One turning vector, and how many ticks it has turned:
The counts run from 0 to 602.
-0.53  -0.98  +2.51  -2.56  +0.73  -3.52  -0.93  +3.08  +1.95  +0.98  -0.59  -4.63  +2.56  +0.70  +4.25  +0.38  +0.91  -1.60  +0.52  -2.04  +4.26  +1.62  +0.56  -1.21  +0.28  +0.42  +0.04  +2.23  +0.91  -1.54  +1.42  +1.51  +1.90  -0.79  +3.13  +0.44  -2.17  +0.24  -0.15 : 220
-2.72  -0.99  +1.75  +2.15  +3.14  -2.90  +0.56  +2.79  +3.24  +0.62  -0.95  -2.56  +1.45  +3.23  +1.57  +1.56  +0.86  -1.75  +0.00  -0.21  +3.00  +2.99  -0.24  +1.40  +0.15  +0.81  +2.48  +2.36  -0.35  +1.21  -1.39  +3.71  -2.27  -0.27  +0.50  +0.86  +1.12  -0.49  -0.73 : 560
+0.44  -1.64  +1.73  +0.78  +3.83  -3.30  -0.56  +1.48  +1.48  -0.91  +1.00  -2.74  +1.11  +1.21  +4.60  +0.60  +0.40  -1.33  +1.71  +1.47  +2.11  +0.75  +2.18  +1.20  +0.13  +0.70  +1.59  +3.80  -0.98  -0.52  -0.15  +0.93  -0.86  -3.20  +1.16  +4.02  +1.59  +0.93  -0.61 : 168
+1.27  -1.15  -1.98  -1.18  +0.24  +1.67  -1.39  -0.68  +1.31  +2.04  +0.59  -3.73  +1.19  +1.58  +3.07  +0.94  +0.28  -1.13  +0.80  -2.30  +5.66  +0.49  +2.41  -0.41  -1.58  -2.03  -0.85  +0.57  -0.78  -1.81  +0.76  +2.99  -1.98  -2.02  -0.12  +0.82  +2.08  +2.21  +0.77 : 162
-0.67  -3.15  +1.57  +4.02  -0.32  -2.60  +0.15  +0.60  -1.30  -0.57  +0.49  -1.78  +1.95  +3.65  +2.04  +1.40  +0.79  -0.03  +0.68  +0.68  -1.97  +2.82  -1.44  +1.83  +0.96  +1.30  -2.84  +0.54  -3.71  +1.39  -0.47  +1.96  -2.03  -2.03  +1.36  +3.11  -1.06  -1.05  -2.17 : 519
-0.22  +1.47  -0.91  +0.24  +0.88  -0.07  +0.75  +0.15  +0.15  -1.02  +4.77  -1.71  +1.01  +3.63  +2.37  -0.49  -0.39  -2.67  +0.85  -0.63  +6.63  -0.20  -0.47  +1.29  -2.09  -0.28  -0.94  +2.32  -1.20  -1.94  -2.32  +3.50  -1.23  +0.84  +0.50  +0.71  -0.27  -0.22  +0.16 : 110
+2.64  +1.08  -0.34  +0.78  +0.24  -1.83  -0.76  +0.02  -1.06  +1.74  -0.57  -1.77  +3.09  +2.20  +3.86  +1.31  +1.43  -1.16  +2.64  +0.00  +2.63  +0.91  +2.90  -0.25  -0.44  +0.21  -0.74  +0.51  -2.54  -1.32  +0.24  -1.63  +2.05  -2.41  +2.84  +2.32  +1.07  +4.06  -0.31 : 433
-0.65  +0.37  +1.95  -0.67  +0.55  +0.99  -0.84  -1.56  +2.51  +1.21  -1.00  -4.37  -3.26  +1.44  +5.07  +0.77  +1.57  -0.03  -1.57  +0.11  +4.85  +2.79  -0.06  -0.50  -1.28  -1.02  -1.21  +0.92  -0.83  -0.61  -0.14  +3.42  -0.39  -0.12  +0.75  -1.33  -0.52  -0.68  +0.27 : 424
-0.79  +0.22  +1.90  +0.41  +1.61  -1.11  -0.29  -2.57  -1.22  +1.98  -0.78  -1.91  +0.47  +0.76  +7.32  +0.17  +0.48  -2.47  +1.11  +0.25  +0.26  +2.78  +0.08  +1.97  +0.77  +0.30  -2.62  -0.60  -1.58  -0.53  +1.92  +0.09  +3.50  -2.39  +1.62  -0.62  +1.49  +1.05  -1.27 : 278
+1.09  -3.67  +2.03  -0.41  +0.87  -2.68  +1.37  +2.60  -0.64  +0.04  -3.27  -3.78  +1.07  +1.92  +1.44  +0.40  -1.90  -1.28  +0.56  -0.90  +0.17  +3.90  -0.65  +2.84  -1.73  +2.77  -3.36  -0.21  -2.76  +0.73  +2.27  +0.37  -1.53  +0.43  +2.57  -1.27  +0.09  -0.09  -0.89 : 597
-1.65  -2.21  -1.35  -0.03  +0.67  -3.68  +1.05  +2.35  -0.19  -1.38  +1.44  -2.33  +2.88  +3.82  +2.74  +0.11  -0.74  -1.13  +2.30  +0.07  +1.95  +0.02  +2.51  -0.15  -0.39  +1.77  -1.63  +0.20  -1.22  -0.35  +0.84  +1.57  -1.86  +0.36  +0.32  +3.90  +2.69  +2.68  -2.10 : 250
-0.43  -1.99  +0.53  -1.23  -0.93  -0.82  +0.73  +0.54  +2.08  -1.76  -0.82  -0.66  +2.85  +2.90  +3.72  -0.70  +2.38  -1.67  +1.25  -0.46  -3.07  +2.58  -2.81  +1.06  -0.08  -1.49  -2.39  -0.80  -2.55  +0.21  +0.61  +2.70  +1.67  +0.30  +2.17  -0.42  -0.49  -2.10  -0.01 : 71
+0.23  +2.21  -2.16  -0.44  -1.09  -0.96  +1.45  +2.47  -2.11  +0.41  -0.16  +1.23  +2.72  +4.45  +1.42  +1.67  +2.09  -4.02  +0.54  +0.93  +2.33  +2.22  -2.53  -0.66  -2.46  -0.02  -0.36  +0.33  -2.23  +0.77  -2.50  +3.69  +1.80  -0.30  +2.99  -0.52  +0.30  +2.05  +0.73 : 296
-0.97  -1.63  +0.36  +0.06  +1.51  +1.03  -0.84  -0.96  +0.75  +1.59  +2.24  -0.25  -1.41  +1.35  +3.96  +2.41  +2.65  -1.39  +2.80  +0.99  +2.52  +2.76  +0.17  -0.53  +0.11  -2.72  +3.72  +1.93  -1.52  +0.56  +0.70  +2.23  -0.44  -1.68  +4.22  +0.94  +0.88  +3.17  +1.91 : 241
-3.14  -2.21  +0.90  +0.60  -1.24  +0.67  +0.34  +0.86  +1.20  -0.98  +3.35  -2.14  -0.86  +3.95  +0.85  +1.51  +1.06  -0.90  -1.15  +1.30  +3.49  +2.07  +0.57  -1.08  +1.63  -1.89  +0.61  +2.29  -0.34  +0.42  +0.71  +3.94  -0.87  +2.05  +4.45  +1.00  -2.58  -0.05  +0.47 : 527
-0.74  -0.33  +0.08  +1.60  +0.20  +1.55  +3.28  -0.11  +2.29  +0.21  +1.22  -2.39  -3.11  +4.02  +3.48  +0.89  +0.40  -0.64  -0.95  -0.74  +0.02  +2.98  -2.79  +1.11  -1.11  +0.54  -2.88  +1.29  -2.52  +1.29  -0.80  +5.09  -1.02  +2.03  +0.33  -0.31  +0.57  -1.66  -0.26 : 420
+0.96  -1.78  +3.88  +0.16  +0.95  -1.58  +0.74  +0.93  +3.67  +0.46  +0.68  +0.55  +0.22  +3.17  +3.01  +0.72  -1.45  -2.25  +0.54  +0.22  +0.73  -0.47  -1.31  -1.04  -3.67  -1.46  -1.55  +1.07  -4.17  +2.14  +0.00  +1.28  -0.80  -0.28  +3.32  -2.65  +2.68  +1.36  -1.18 : 118
+0.73  +3.73  +3.69  +1.01  +1.10  -2.48  +0.46  +0.73  +0.79  -0.63  -0.73  -0.55  +1.06  +3.38  +2.90  -0.92  +2.91  -3.06  -1.64  +0.02  +3.60  +2.09  +0.31  +1.34  +0.03  +0.55  +1.21  +1.03  -2.43  -0.17  -2.28  +1.51  +2.37  -1.99  +4.07  -1.33  -0.09  +0.25  +0.93 : 377
+3.00  -1.17  -0.57  +1.02  +0.26  +0.57  +1.00  +1.21  +1.74  +1.23  +0.28  -0.30  +2.08  +2.72  +1.83  +1.08  +2.49  -1.07  +3.52  +0.71  +2.42  +1.05  -1.50  -1.61  -3.93  -3.16  -0.56  +0.24  -3.79  +0.49  -2.26  +1.66  -0.17  -1.44  +0.10  +0.98  +1.29  +2.93  +0.26 : 348
+2.00  +0.51  +2.09  +1.35  +0.95  +0.04  +1.47  +0.21  +0.78  +1.44  +2.35  -1.57  -1.75  +1.33  +2.89  +0.21  -0.34  -1.08  -0.92  -0.01  +5.42  +1.73  +4.26  -0.87  -0.02  +0.58  +0.31  +2.93  -0.68  +1.19  -1.56  +1.99  -0.52  -1.28  +3.65  +3.03  +1.52  +1.82  -0.23 : 84
+1.49  -2.91  +1.43  +1.60  +0.81  +0.14  -0.10  +0.38  -1.44  +1.03  -1.59  -2.73  -1.62  +3.39  +1.15  +1.47  -1.32  -0.76  -0.67  +0.38  -0.08  +2.86  +1.08  +3.31  -0.42  +1.27  -2.29  +1.15  -4.10  +2.58  +0.68  +1.70  -3.46  -0.79  +3.58  -1.44  +1.54  -0.21  +0.75 : 206
+0.80  -1.31  +2.91  +1.73  -1.41  -0.01  +0.33  +1.43  +2.35  +1.55  -1.15  -2.24  +3.33  +1.68  +1.97  +0.04  +2.38  -0.88  +0.33  -1.18  +0.53  +2.27  +0.57  -0.87  -0.40  +0.96  -4.14  -1.95  -2.41  +0.56  +0.08  +2.71  +0.26  -1.19  +0.92  -1.70  +4.42  +1.90  -3.36 : 40
+1.23  -2.20  +0.21  -1.33  -1.49  +1.75  +0.84  -0.09  -0.67  +1.69  -0.21  -1.49  +0.27  +2.02  +2.11  -1.53  +1.53  -0.81  -2.24  +1.27  +5.76  +1.95  +0.13  -1.21  -3.13  -1.47  -3.97  -1.56  -2.38  +2.16  -0.19  +2.80  -0.89  +1.46  +1.76  -2.12  -1.14  +0.15  +0.47 : 343
+0.00  +0.47  +1.87  +2.51  +4.09  -0.28  +2.63  +0.49  +0.27  +1.05  +0.25  -0.61  -0.58  +1.56  +3.05  -0.46  +3.21  -2.03  +0.72  -0.01  +3.65  +4.46  -2.04  +1.56  -0.25  +0.89  +0.58  +0.61  -0.63  +1.14  -1.66  +1.35  +1.17  +0.74  +0.70  -0.51  +1.47  -0.07  +0.15 : 190
-0.11  -2.38  -1.04  -0.95  -3.28  -1.05  +0.98  +3.52  -3.99  +0.50  -1.04  -1.72  -0.68  +3.67  +2.52  +0.85  -0.81  -2.25  -1.15  +2.46  -0.30  +2.27  +1.02  -0.39  +1.05  +0.50  -3.12  -0.03  -0.60  +1.45  +1.17  +2.61  -0.68  +1.71  +4.54  +0.47  +0.00  +0.08  -0.98 : 442
-0.01  -2.81  -1.02  +1.40  +0.83  -4.30  +2.37  +3.21  -0.63  -0.18  +0.47  -1.04  +2.61  +2.33  +2.02  +2.37  +0.93  -1.49  +2.99  +0.39  +0.09  +1.76  -0.15  -0.44  -1.59  +1.72  -1.12  +0.11  -1.20  +0.45  -0.13  +1.92  +0.12  -2.16  +0.14  +4.37  +3.05  +2.67  -1.29 : 249
+0.59  +0.89  -2.11  -3.25  -0.62  +0.04  -1.12  +0.15  +1.85  +1.38  -0.28  -2.39  -0.17  +1.80  +5.17  +0.63  +0.32  -2.13  -0.80  +0.04  +4.01  +0.23  +2.32  -1.41  -0.52  -1.85  +0.38  +1.01  +0.84  -1.07  +0.57  +4.28  +1.58  -2.45  +1.77  -0.14  +2.52  +1.47  +1.63 : 506
+0.90  +0.03  +1.80  +0.16  +0.13  -2.14  +0.31  -0.88  +0.56  -1.09  +3.64  -2.45  -1.97  +2.34  +4.33  +1.87  -2.30  -1.52  +1.40  +0.29  +2.06  -1.49  +1.06  +0.61  -0.56  -0.63  -3.45  +2.06  -3.99  -1.69  +2.65  -0.65  +0.40  -0.99  +2.56  +0.18  +1.79  +3.53  -0.80 : 199
-0.79  -3.24  +1.49  -0.41  +0.07  +0.31  +0.44  -0.82  +1.52  -1.44  -0.34  -3.11  -2.05  +2.45  +3.65  +0.40  +4.45  +0.02  +0.10  +2.89  +2.66  +3.63  -2.93  +0.49  +0.25  -2.57  -1.01  +0.68  -3.24  -0.69  -0.21  +1.92  +2.57  -0.26  +1.21  -0.70  -1.98  -2.34  +2.09 : 341
+0.76  -4.99  +2.89  -0.34  +0.60  -1.10  +2.72  +2.03  +3.09  -1.07  +1.77  -1.20  +0.44  +1.98  +2.05  -0.84  -0.60  -0.79  +0.35  -1.55  -0.39  +0.80  -0.63  +0.19  -2.10  +0.39  -4.03  +0.07  -2.50  +1.42  +2.66  +2.67  -0.17  +0.62  +2.87  -0.87  +2.87  +0.89  -0.91 : 306
-1.94  -2.13  +0.79  +1.57  -1.16  -0.93  -0.56  -1.76  +0.43  +0.10  +1.90  -4.98  -0.82  +2.21  +4.40  +2.61  -0.58  +0.43  +1.29  +0.01  +0.71  +1.03  +0.10  +1.66  -0.01  -1.17  -2.63  +1.39  -3.56  -1.00  +2.52  -0.12  -2.14  -1.12  +1.11  +2.12  -1.59  +1.55  -1.30 : 283
-1.54  -1.07  -0.55  +0.66  -0.16  -0.26  -1.97  -0.14  -1.27  -0.70  +0.45  -3.36  -0.38  +1.61  +3.24  +1.90  +2.41  -1.24  +1.46  +1.80  +4.82  +1.48  +1.00  +2.96  +0.82  -0.05  +0.12  +0.54  -1.95  -0.49  -1.37  +3.70  -3.02  -3.50  +0.14  +0.31  +1.78  -1.53  +0.44 : 398
-1.63  +1.19  +3.83  -0.13  +0.53  -1.56  -1.27  +0.20  +1.98  +1.75  -1.32  -1.85  +0.89  +3.24  +2.61  +1.27  -0.09  -3.07  -2.93  -0.08  +5.45  +1.42  -0.70  -0.27  -1.08  -0.46  +0.79  +1.33  -1.56  +1.02  +0.14  +2.29  +0.97  -0.54  +2.93  -3.24  -1.29  +0.78  +0.53 : 33
-0.12  -1.20  -0.32  +0.78  +1.93  +0.51  +0.81  -1.85  -0.68  +0.66  -2.74  -3.76  -3.65  +1.83  +6.26  -0.01  +0.42  -1.44  -1.51  +2.30  +1.63  +3.82  +0.71  +1.60  +0.04  -0.73  -2.30  +0.18  -2.58  +0.37  +1.72  +0.75  +1.16  -0.86  +0.98  -0.11  -0.11  +0.07  +1.78 : 49
-1.17  -0.82  -1.78  +0.52  +0.61  +2.26  -2.13  -1.60  -0.74  +0.16  -0.67  -3.47  +1.24  +4.32  +2.02  +1.48  +0.75  -1.77  -0.09  +0.11  +2.23  +2.36  +1.72  +3.85  +1.45  -1.30  +0.07  +1.10  -2.30  -0.38  +0.11  +2.89  -4.81  -1.47  +1.70  +0.16  +1.17  -0.90  +2.08 : 210
-0.89  -3.54  +1.27  +0.08  -0.78  +1.64  +0.14  +1.17  +0.43  +0.53  -1.93  -3.55  -1.67  +3.48  +3.27  -0.06  +1.17  -2.21  -0.23  +1.35  +0.55  +3.30  -1.19  +0.37  +0.56  -1.72  -2.90  -0.09  -2.71  +0.15  +0.80  +2.97  -0.55  +3.11  +1.29  -2.85  +0.99  -2.15  -0.43 : 154
